(in the rows, 128 means zero)
Rotation paths and how fast each direction turns (degrees per step):
Each turn is a multiple of 5 degrees from 10 to 175, or 0.
Each row of a path follows its step; steps can be skipped.
path 1
step 0: [138 127 130 122 125 128 120 128 135 129 141 129 120 122 124 132 128 124
 130 129 129 132 131 122 124 132 136 119 127 126 140 129 127 129 125 129
 125 128 135 123 131 133 129 128 128 125 122 126 139 131 128 128 131 136
 128 126 124 132 130 122 124 138 115 120 121 137 127 125 130]
step 2: [125 130 123 128 125 136 127 127 131 125 119 128 139 137 118 131 132 129
 127 132 135 132 135 127 133 128 128 134 127 121 133 127 121 130 132 136
 130 135 129 130 127 130 128 129 130 116 127 127 126 128 128 138 132 118
 138 116 124 128 131 139 131 129 128 121 132 133 119 124 126]
step 4: [130 130 127 142 134 119 126 127 134 133 126 126 135 119 130 128 136 128
 118 129 118 123 125 121 131 130 119 127 132 131 137 121 127 128 123 133
 130 127 137 124 124 130 130 133 130 129 126 131 126 129 128 120 130 122
 114 123 121 130 132 126 128 125 135 131 129 130 122 136 131]
step 8: [125 120 136 130 128 125 133 130 138 127 134 131 131 134 127 136 122 127
 127 130 126 129 123 127 135 128 122 129 132 126 121 120 133 135 140 117
 121 133 128 120 121 127 129 133 120 133 129 123 127 126 123 127 133 130
 138 123 120 127 129 129 141 130 125 122 128 122 128 127 121]
step 10: [129 118 124 122 127 124 132 125 123 135 128 131 124 119 138 134 141 128
 126 123 115 137 129 128 130 132 127 133 117 123 125 136 132 123 126 127
 133 129 138 130 131 135 121 128 123 128 125 128 122 128 132 129 122 126
 132 128 126 127 134 126 123 126 130 118 124 121 127 129 125]
step 12: [136 122 137 125 123 137 127 128 132 130 128 131 114 128 115 125 128 127
 127 128 132 137 124 120 134 121 132 130 128 129 132 127 120 132 125 127
 128 121 129 127 128 129 128 130 135 130 121 128 121 137 132 118 132 126
 128 131 129 127 119 137 128 125 133 125 118 128 130 123 130]
step 13: [135 125 128 118 137 123 123 118 122 123 125 130 126 128 134 130 138 121
 133 129 114 129 136 129 122 131 126 132 131 131 124 126 121 130 127 131
 121 128 129 129 132 131 132 131 130 140 125 126 128 135 124 121 119 133
 127 132 128 136 124 133 129 123 133 127 133 131 117 125 124]
step 16: [137 125 130 126 131 130 128 132 129 122 132 128 130 119 130 120 134 127
 129 135 127 129 124 132 122 132 122 125 131 126 128 127 133 122 116 122
 131 133 129 124 131 125 130 122 122 124 114 124 127 125 131 125 130 130
 131 131 127 138 122 127 129 129 137 125 137 139 119 138 121]
step 20: [124 130 131 144 127 123 126 132 136 132 124 133 130 129 127 135 124 131
 128 137 135 132 126 122 133 123 128 131 123 125 131 136 141 126 131 123
 124 126 136 132 134 131 122 129 133 118 127 126 132 134 122 123 127 126
 130 129 119 124 133 126 124 137 122 131 131 132 122 131 119]
step 23: [118 127 122 129 130 119 124 120 134 131 127 125 126 132 125 132 125 128
 122 124 127 125 138 131 132 128 133 125 120 132 126 128 130 134 140 124
 127 117 126 124 132 125 136 132 128 128 127 123 130 138 124 124 121 121
 121 126 132 122 127 119 129 134 117 119 135 126 130 133 121]
Speeds:
[129 126 126 127 126 127 127 129 129 129 128 127 129 126 127 129 129 130
 126 126 128 129 126 126 129 129 126 129 126 126 127 130 127 129 129 126
 126 127 129 128 128 127 128 127 126 127 128 127 129 128 129 129 130 128
 126 127 129 129 125 129 130 127 129 129 128 128 130 128 127]  170
[128 126 129 128 127 126 127 127 126 126 128 129 127 128 128 127 128 129
 125 128 128 128 129 127 126 129 127 131 130 126 128 125 129 127 126 129
 129 127 128 128 128 127 129 127 127 127 130 130 126 129 129 126 128 127
 127 128 127 128 129 126 126 125 129 128 126 129 130 128 129]  125
[127 130 129 128 128 128 129 128 127 128 131 127 128 127 129 126 130 129
 127 128 126 126 129 127 126 127 129 129 127 127 125 129 129 128 127 128
 128 128 131 127 126 131 128 130 129 127 128 128 129 127 129 127 128 127
 128 129 131 130 126 128 130 128 129 128 127 129 127 127 132]  120
[129 126 126 129 127 130 128 128 129 127 126 129 128 127 129 128 128 128
 127 127 126 130 131 128 128 128 126 128 129 126 125 129 129 127 129 131
 128 129 127 128 128 127 128 128 129 130 128 128 127 126 125 129 130 128
 131 129 128 130 128 127 129 128 127 128 129 130 128 131 129]  125
path 2
step 1: [129 122 125 135 126 129 130 126 127 116 126 123 132 127 122 130 134 122
 133 130 139 123 118 120 132 124 131 124 125 130 129 135 126 135 115 133
 119 128 128 123 133 137 133 121 125 124 125 129 129 126 129 128 121 126
 124 123 126 130 128 129 131 122 123 139 128 132 133 118 122]
step 6: [123 135 134 128 127 132 123 123 133 123 126 129 139 137 135 133 127 135
 122 132 130 142 129 127 128 130 140 123 127 130 130 128 124 141 131 132
 124 125 123 127 137 129 134 125 132 130 125 134 128 129 126 129 131 124
 124 127 128 127 131 143 139 128 128 131 128 131 131 125 128]
step 8: [121 122 128 133 129 128 129 134 126 123 132 127 116 125 129 129 126 127
 127 121 133 129 116 129 125 128 136 127 127 135 133 130 131 129 114 128
 111 127 125 133 131 121 133 127 124 130 128 135 124 139 124 134 119 126
 130 120 127 123 126 128 130 128 128 129 122 132 122 125 134]
step 9: [124 121 128 134 131 126 124 129 123 128 130 130 126 129 123 127 131 124
 128 129 128 119 131 125 128 137 133 127 130 130 136 125 125 135 124 131
 119 136 132 127 138 123 130 120 128 127 118 130 132 131 126 127 118 116
 121 118 135 130 125 126 127 132 136 125 133 121 133 134 114]
step 10: [133 133 132 137 128 141 123 129 116 125 127 124 129 127 127 123 124 125
 131 130 136 127 124 121 123 122 123 125 130 123 132 133 132 132 131 137
 125 129 124 122 138 128 136 127 125 117 115 129 130 123 135 124 121 120
 131 135 131 129 126 126 125 124 126 132 123 129 126 126 126]
step 11: [125 133 136 128 126 132 115 128 136 126 125 127 121 128 130 126 134 130
 127 124 134 129 125 120 127 126 125 123 127 134 123 131 119 138 132 134
 126 127 127 132 121 128 121 132 134 119 120 141 130 126 122 127 132 119
 126 132 136 124 128 115 134 128 127 132 125 126 130 125 128]
step 12: [129 126 115 126 119 135 125 129 135 123 128 117 123 139 126 123 122 130
 130 129 129 136 130 125 128 132 131 130 124 119 123 130 128 132 130 131
 113 127 126 136 129 122 124 123 135 125 128 136 130 127 127 123 134 127
 122 137 128 131 121 128 132 132 133 124 124 127 130 131 133]
step 14: [129 124 126 137 129 125 126 126 127 120 125 126 133 130 130 128 136 121
 141 122 127 127 123 126 133 131 133 130 125 124 131 129 118 133 119 126
 123 129 127 129 134 121 136 121 126 125 128 138 124 130 131 132 126 130
 124 132 127 132 139 133 137 118 124 130 133 128 139 120 127]
step 15: [122 135 135 136 129 130 130 130 128 119 124 130 126 132 135 119 134 131
 120 125 131 130 129 130 117 139 129 128 130 132 140 130 136 132 130 126
 120 128 132 122 133 114 136 131 125 125 126 134 125 128 128 135 128 124
 123 130 130 126 127 136 139 129 125 130 129 130 128 130 130]
step 20: [138 136 126 128 122 135 131 128 131 115 126 128 123 135 134 122 133 122
 131 122 131 126 126 126 120 129 128 119 125 138 124 128 120 128 120 126
 120 135 132 134 124 132 126 129 127 122 128 131 129 125 125 132 133 121
 119 136 122 134 125 122 131 127 125 131 123 133 135 126 130]
Speeds:
[128 127 130 129 127 127 129 130 126 128 128 128 126 127 131 128 128 127
 129 128 130 128 128 128 128 131 127 128 125 128 129 128 128 128 127 129
 130 129 127 126 129 126 127 127 130 128 127 124 126 128 130 129 129 128
 128 128 130 125 128 126 127 127 130 129 128 129 128 129 126]  55
[126 126 127 130 129 129 129 126 129 127 126 128 127 128 127 128 126 129
 130 130 129 127 127 129 128 129 130 127 125 129 127 127 129 126 129 131
 128 128 130 130 127 127 128 131 129 127 129 126 130 129 127 130 128 128
 127 127 127 129 127 126 128 130 128 128 127 130 129 129 128]  90
path 3
step 0: [135 114 129 130 127 130 123 133 136 127 133 132 133 129 117 118 122 126
 131 127 122 131 130 125 126 132 129 132 141 117 125 130 139 129 130 117
 126 129 137 126 134 125 127 130 118 131 125 128 126 122 131 138 118 124
 134 126 130 131 124 126 133 117 126 134 133 130 132 126 130]
step 7: [136 123 129 131 131 137 116 135 133 140 134 121 135 123 136 128 131 123
 140 119 126 132 126 129 128 127 136 132 127 129 133 142 129 126 126 126
 128 136 121 131 129 125 127 129 125 120 132 129 125 125 134 132 135 125
 123 117 133 124 119 121 127 126 131 128 125 131 137 129 134]
step 8: [122 119 131 129 132 120 130 123 142 133 133 124 131 135 125 122 123 127
 133 118 126 117 125 129 121 123 132 130 131 122 125 125 134 124 132 122
 135 133 128 129 125 124 130 131 122 131 133 134 129 135 137 129 124 138
 125 122 125 120 126 130 137 128 125 126 123 130 139 120 138]
step 9: [125 126 131 129 127 123 134 130 128 131 124 130 139 123 130 120 133 122
 135 120 132 141 130 129 123 136 139 135 130 128 122 123 133 129 127 128
 122 130 123 133 127 121 119 132 127 126 128 133 136 124 128 130 128 128
 124 120 133 135 125 136 118 126 131 132 130 125 146 128 138]
step 12: [131 126 123 114 123 132 130 133 132 136 136 119 131 125 141 125 131 120
 135 123 120 133 130 125 127 121 134 127 132 130 132 137 129 133 124 123
 128 139 132 124 122 124 119 128 125 128 137 125 126 139 134 134 130 126
 119 125 128 124 130 132 124 135 131 123 123 131 135 122 128]
step 13: [130 119 121 126 131 129 128 127 133 123 130 123 149 131 126 120 124 127
 133 118 123 122 124 127 122 127 133 136 123 124 128 123 132 126 127 128
 132 134 131 124 122 132 131 124 118 123 139 140 125 127 135 123 127 130
 127 132 133 127 121 140 134 131 124 132 130 128 132 121 128]
step 17: [140 130 131 125 130 136 118 131 126 130 131 124 129 129 135 117 132 120
 137 131 117 130 131 126 129 126 126 126 133 125 122 134 131 136 130 125
 134 136 130 128 125 124 122 133 116 135 133 133 137 123 129 128 127 125
 124 122 130 121 120 139 120 134 130 126 123 127 133 118 134]
step 18: [128 118 131 116 124 128 128 133 129 131 134 128 141 133 119 122 132 124
 129 119 128 118 122 131 121 128 124 134 122 128 127 127 137 135 127 118
 134 136 122 128 134 118 134 118 122 129 135 132 127 123 133 116 124 126
 120 128 126 131 126 129 126 132 131 135 125 133 130 125 133]
step 21: [132 124 125 129 119 126 127 130 127 128 127 126 134 124 121 129 121 126
 122 124 122 116 124 123 125 130 124 116 129 129 126 122 142 132 130 124
 130 130 124 120 116 130 120 128 121 128 132 133 134 133 133 132 124 133
 130 130 133 131 135 132 122 130 135 123 121 127 125 110 128]
step 23: [138 124 121 117 124 130 120 135 132 123 140 121 133 130 120 119 126 132
 136 126 127 123 119 126 122 125 120 130 123 133 132 125 143 128 133 128
 127 133 122 114 125 122 128 124 127 134 129 132 120 125 130 127 126 124
 130 129 130 127 125 129 135 125 130 127 123 137 122 123 130]
Speeds:
[127 129 128 128 128 128 128 127 131 130 125 128 127 127 128 128 129 128
 126 128 128 129 128 127 128 130 126 127 128 128 128 127 130 130 128 127
 126 128 130 127 130 131 129 127 128 127 129 130 130 128 129 127 128 128
 129 127 129 129 126 132 126 130 126 129 127 126 130 126 126]  90
[128 129 128 127 129 133 128 129 130 130 132 128 127 126 128 128 128 128
 129 128 126 129 128 127 128 128 127 127 127 129 128 128 129 126 125 128
 130 128 128 129 128 128 129 128 127 128 128 127 127 129 127 125 130 131
 127 126 129 128 128 129 129 129 127 129 128 130 127 126 129]  70
[126 127 124 129 128 126 131 129 129 129 130 126 129 128 130 128 127 130
 129 127 129 131 128 126 129 130 128 126 126 127 129 127 127 127 129 128
 128 128 126 127 129 126 128 129 127 128 130 128 129 128 128 129 129 129
 127 128 129 127 126 129 129 128 126 125 128 126 128 129 128]  20
[129 128 128 130 130 128 128 128 128 128 127 129 131 124 127 129 128 128
 129 128 127 129 126 129 129 130 128 127 129 128 129 128 126 128 129 129
 129 128 128 129 128 128 129 128 128 127 130 131 129 127 125 129 129 128
 127 131 129 127 127 129 127 128 131 131 130 129 129 130 129]  170
[126 129 125 126 125 128 131 128 127 128 126 129 130 127 127 128 128 126
 126 127 127 129 128 128 130 130 128 128 130 127 129 129 128 128 127 127
 129 127 129 126 127 128 126 128 127 128 130 129 128 130 128 128 127 128
 127 128 127 129 130 127 128 128 126 131 127 129 126 128 130]  40
[128 129 125 129 128 127 128 128 129 126 130 128 127 126 128 126 127 128
 130 131 127 129 128 126 127 130 131 131 126 129 128 128 127 128 127 128
 128 129 130 127 126 129 129 126 129 127 127 128 126 128 127 128 125 127
 129 126 130 128 127 130 127 127 127 130 128 128 127 129 127]  110
